In the rows, 128 means zero.
Each path is a new rotation, seen through one point. The rows after it are directions, each followed by how far the rotation turns it, in degrees each step (0 if it stays put).
Each turn is a multiple of 5 degrees from 10 to 175, or 0.
Each row of a path follows its step; steps can be skipped.
Rotation 1:
step 6: [128 130 122 127 124 123 130 138 113 128 134 138 116 120 144 129 132 129
 121 132 133 125 130 138 115 121 122 122 124 134 128 106 124 127 138 130
 125 129 137 109 140 116 117 139 113 137 116 142 129 109 138 115 127 136
 129 135 132 117 132 141 132 123 132 126 132 130]
step 7: [138 119 126 128 126 128 124 132 134 125 118 121 107 114 122 127 128 136
 130 127 122 128 126 113 121 134 138 138 148 139 120 131 124 124 116 126
 124 134 127 123 118 118 130 130 118 144 128 116 126 123 121 132 134 136
 115 119 132 114 125 144 123 123 142 121 145 133]
step 12: [145 150 127 124 129 132 131 133 126 130 118 128 126 131 136 131 124 140
 127 127 123 121 117 127 117 123 133 133 127 134 126 127 118 115 121 123
 128 130 134 120 137 117 135 125 124 125 135 118 133 122 126 113 123 134
 117 138 137 115 124 124 145 101 134 131 145 141]
step 17: [135 139 141 123 147 136 120 122 121 136 131 133 129 122 131 120 136 123
 135 122 142 138 117 139 122 126 129 119 116 126 132 128 120 132 123 142
 117 126 142 123 139 109 144 134 124 131 140 137 129 123 112 131 127 128
 126 137 142 123 116 139 131 123 139 122 136 130]
step 18: [126 133 134 148 118 117 120 129 127 145 119 123 132 132 135 144 132 139
 128 127 139 122 146 123 120 113 130 138 134 127 123 140 129 130 134 122
 131 128 115 119 132 117 135 120 122 124 134 121 129 124 127 129 136 122
 130 129 136 124 120 137 135 124 144 111 137 150]
step 22: [122 127 138 145 126 111 118 132 121 141 123 136 124 134 132 123 130 132
 138 136 135 130 129 123 132 135 136 125 122 124 123 126 122 127 138 140
 122 138 130 119 143 121 123 127 116 135 118 141 124 114 116 132 143 124
 119 127 150 124 129 134 107 122 133 130 137 137]
step 26: [131 118 151 123 131 125 125 132 121 153 117 132 132 118 128 128 135 132
 120 121 137 129 112 143 129 123 134 134 118 143 127 128 132 110 136 135
 127 131 128 118 131 112 130 125 138 120 127 131 127 121 132 131 123 129
 126 124 143 125 132 133 121 119 146 125 125 144]
step 27: [139 123 135 149 121 117 123 125 116 135 121 132 116 139 117 152 127 136
 137 122 133 121 140 127 127 135 129 130 131 136 135 121 129 130 122 132
 132 125 131 117 143 115 115 137 124 136 125 117 130 114 123 129 134 126
 116 129 122 126 107 123 135 131 127 128 128 136]
Speeds:
[126 127 126 129 127 131 128 129 131 128 130 132 127 125 127 123 129 128
 125 127 124 129 131 131 127 126 128 128 130 127 129 129 129 126 127 128
 129 131 133 131 128 125 127 127 124 129 128 129 126 132 128 128 130 127
 130 128 130 125 125 131 123 131 128 128 129 128]	45
[128 127 129 125 130 129 128 129 127 130 127 125 128 131 126 129 130 127
 126 127 129 128 129 130 131 122 127 129 129 130 127 128 129 129 124 128
 127 128 129 127 128 126 129 131 133 128 129 127 129 128 127 128 129 127
 127 127 130 130 122 130 129 133 124 130 132 126]	115
[127 131 128 127 126 128 130 126 130 126 129 129 131 128 125 131 131 130
 126 127 125 129 128 127 129 128 126 130 126 126 129 125 126 125 124 125
 128 128 125 129 128 126 133 128 130 132 127 127 131 128 127 129 127 124
 124 126 126 126 130 129 127 127 128 127 128 128]	160
[128 129 127 130 131 128 130 126 131 125 132 127 131 126 128 127 131 127
 126 121 129 128 128 126 127 131 130 127 124 130 128 127 131 130 125 130
 127 125 130 128 129 126 127 128 127 129 126 129 128 124 128 123 127 131
 130 125 129 127 126 128 131 130 126 127 126 126]	170
Rotation 2:
step 2: [141 128 145 130 123 130 116 105 132 122 124 113 123 147 129 129 141 114
 132 124 126 137 129 122 124 126 131 145 126 138 130 131 120 129 130 127
 130 113 119 143 117 120 131 128 125 119 120 125 127 143 127 133 133 116
 125 117 130 132 135 134 136 130 135 125 111 124]
step 7: [129 126 137 143 122 134 112 130 135 110 142 141 139 137 121 124 124 121
 128 123 126 127 138 126 127 135 138 127 126 119 114 133 141 128 119 125
 129 131 140 135 127 126 134 122 127 113 139 126 134 122 135 138 125 126
 126 131 130 116 120 131 159 124 137 132 139 124]
step 9: [122 105 116 132 136 123 124 112 117 133 130 124 122 122 133 136 127 122
 135 125 126 127 130 118 138 138 118 120 131 131 121 135 113 128 119 139
 128 120 127 131 120 135 140 135 123 113 108 136 128 122 146 135 128 115
 133 119 131 117 125 134 134 118 119 115 126 134]
step 15: [140 126 124 138 135 127 124 113 135 129 142 128 121 142 134 123 128 137
 120 116 129 119 142 144 127 133 130 119 131 132 127 131 118 140 130 145
 145 128 137 131 138 137 130 126 122 113 131 137 141 117 118 113 126 114
 129 121 121 124 129 131 141 120 133 124 112 128]
step 20: [132 122 144 119 124 127 123 121 138 130 123 128 118 127 127 130 122 125
 139 137 127 126 124 135 146 124 138 139 128 121 126 124 113 132 128 119
 131 128 136 134 114 113 152 126 134 107 136 136 130 126 130 135 131 136
 121 129 131 131 136 139 133 120 132 125 107 111]
step 23: [136 122 125 138 143 117 129 116 132 117 147 132 128 134 138 127 140 122
 137 136 133 131 142 129 131 115 123 130 115 118 129 122 111 125 120 137
 133 124 136 130 125 131 135 126 132 126 139 134 128 141 127 140 131 132
 116 133 131 127 129 141 132 123 106 136 121 113]
step 28: [138 109 129 120 140 131 126 120 134 108 126 136 134 133 115 138 121 128
 139 129 128 140 124 131 132 124 133 116 136 133 121 136 121 123 130 120
 145 104 117 136 126 125 131 122 111 121 133 126 129 137 122 125 124 116
 119 128 128 140 124 128 134 121 144 127 125 125]
step 29: [145 123 138 128 124 129 128 129 128 114 123 117 134 138 120 135 120 127
 137 148 143 129 138 153 130 116 118 126 113 124 122 123 127 115 128 124
 128 125 140 129 126 137 136 137 122 122 130 129 136 126 118 135 137 117
 122 123 127 133 132 131 132 115 139 135 125 140]
Speeds:
[126 126 127 133 127 126 131 130 127 129 127 126 125 131 128 125 130 128
 126 128 126 127 127 135 127 128 125 127 126 129 129 124 129 126 126 129
 130 126 129 126 131 127 130 127 128 129 132 128 130 128 127 128 125 129
 131 128 126 126 130 128 130 130 127 128 130 131]	100
[128 126 124 127 127 128 127 129 127 130 128 128 129 127 126 125 131 129
 124 128 129 130 129 126 128 127 125 126 126 129 127 126 127 128 125 130
 122 128 126 129 127 128 127 131 129 129 128 127 127 130 132 126 124 125
 126 124 124 127 126 130 125 129 124 126 127 128]	85
[123 130 127 127 125 130 129 124 128 127 127 131 129 128 128 128 128 129
 127 127 129 126 129 128 127 130 128 130 124 125 125 130 125 131 127 132
 128 127 129 130 130 126 130 129 124 133 133 131 126 127 128 125 128 128
 129 130 129 129 128 129 126 125 127 128 129 124]	95
[128 126 127 127 131 130 133 130 125 129 127 127 129 128 128 126 125 125
 124 125 126 131 127 127 126 126 130 126 131 128 125 130 131 125 130 131
 129 129 131 131 130 124 127 125 128 129 127 132 129 127 129 127 129 127
 125 128 130 128 124 127 130 127 127 126 129 127]	120
[128 130 128 130 127 128 123 131 126 126 128 128 127 130 128 132 128 128
 128 123 126 128 125 129 125 128 125 126 126 128 130 131 128 126 128 126
 131 128 124 132 128 129 126 128 132 131 129 131 129 131 130 130 128 129
 125 127 129 127 128 130 127 125 128 131 129 126]	70
[131 130 128 129 126 129 132 127 126 129 127 126 129 127 129 129 127 127
 127 131 131 128 125 123 122 129 125 131 124 127 129 128 129 126 128 128
 129 130 129 129 129 131 127 129 130 125 129 128 129 130 126 128 126 128
 131 130 126 127 126 126 126 127 132 126 128 127]	135
[129 129 130 124 130 127 129 131 127 126 129 131 129 125 127 128 132 127
 126 128 129 125 132 131 127 129 129 125 127 128 126 128 130 126 129 127
 127 131 126 128 128 127 125 131 128 126 131 127 126 125 125 126 127 125
 131 126 128 126 127 127 130 124 132 133 128 129]	100
